(in the rows, 128 means zero)
One turn moves every row onto another: examples first, then more rows asked:
vofin: [115 125 133 113 123 122 101 131 151 157 111 104 170 140]
sovef: [137  90  99 145 127 141 108 133 155 142 129 129 152 141]
Zuko: [138 132 151  93 119 120 132 105 154 122 132 146 150 107]
medo: [133 128 124  92 116 111 104 108 107 135  85 126 113 127]
Ziger: [137 122 105  94 122 122 125 167 123 125 102 124  99 106]
bur: [159 125 167 140 107 138 109 126 128 117 100 134 103 105]
seniz: [116 114 157  97 116 127 122 127 155 134 137 114 112 172]
faru: [142 133 133 154 107 151 127 142 134 162 130 123  99 166]
zapos: [107 149 129 113 132 113 106 122 133  87 114 110 135 100]
Bupe: [129 129  86 111 131 120 133 152 139 108  88 121 110 118]
gosun: [125 112 103 133  99 104 141 167 133 113 134 121  98 139]
dafo: [ 90 134 133 104 135 149 102 144 102 105 106 132 140 137]
zeri: [134 132 138 173 125 170 139 134 118 153 115 125 127 137]
zor: [140 133 151 162 121 140 107  98 144 114 152 111 135 139]
fibe: [108 110 159  96 120 132 119 115 147 126 136 121 113 168]
dafi: [126 137 136 177 132 166 135 136 111 141 113 121 138 137]
Tomod: [102 162 123 117 116  94 122 135 130 103 117 112 150 116]
Vif: [119 135 162 159 122 143  99 123 106 101 110 119 110 145]
Tiso: [142 135 143 102 126 121 130 105 158 119 139 140 160 112]
bidam: [ 90 142 142 126 127 133 112 132 146 154 114  88 149 142]
Vutek: [105 117 126 125 142 158 154 143 135 125 117  98 161 116]
zenum: [142 152 165 138  98 139 119 158 152 108 124 141 112 115]
ziz: [162 123 141 148 108 134 147 141  92 135 143 130 117 110]
dera: [135 115 127 108 113 107 161 121 120 146 120  84 125 119]
puv: [130 124  89 118 148 146 135 103 135 123 126 142 114 159]
git: [117 134 164 163 121 148 105 115 108 105 128 117 114 144]
rilu: [167 138 106 146 119 140 124 132 108 117 145 155 113 120]
tezav: [132 107  93 115 137 130 123 131 107 162 139 102 138 137]
nosez: [167 117 160 137 109 125 110 125 119 117 101 126 104 108]
rufol: [127  91  98 105 131 122 115 149 116 135 136 100 128 154]
Tib: [162 121 143 152 110 131 150 149  98 145 135 120 128 111]
nodo: [116 122  97 119 147 155 145 106 135 128 124 141 115 160]
larag: [ 96 137 143 137  94 106 100 151 136 132 139 127 148 153]
Dobi: [132 143 104 144 110 103 112 114 156 109 100 142 134 111]
Kone: [115 161 123 104 115 127 163 159 132 123 130 153 120 134]
vap: [117 153 120 103 115 127 172 147 126 129 134 154 122 128]

tezav -> bidam
seniz -> Tiso
ziz -> zeri
And these:
dafo -> medo
sovef -> larag
zor -> zenum
rufol -> vofin
dafi -> Vif
Zuko -> vap

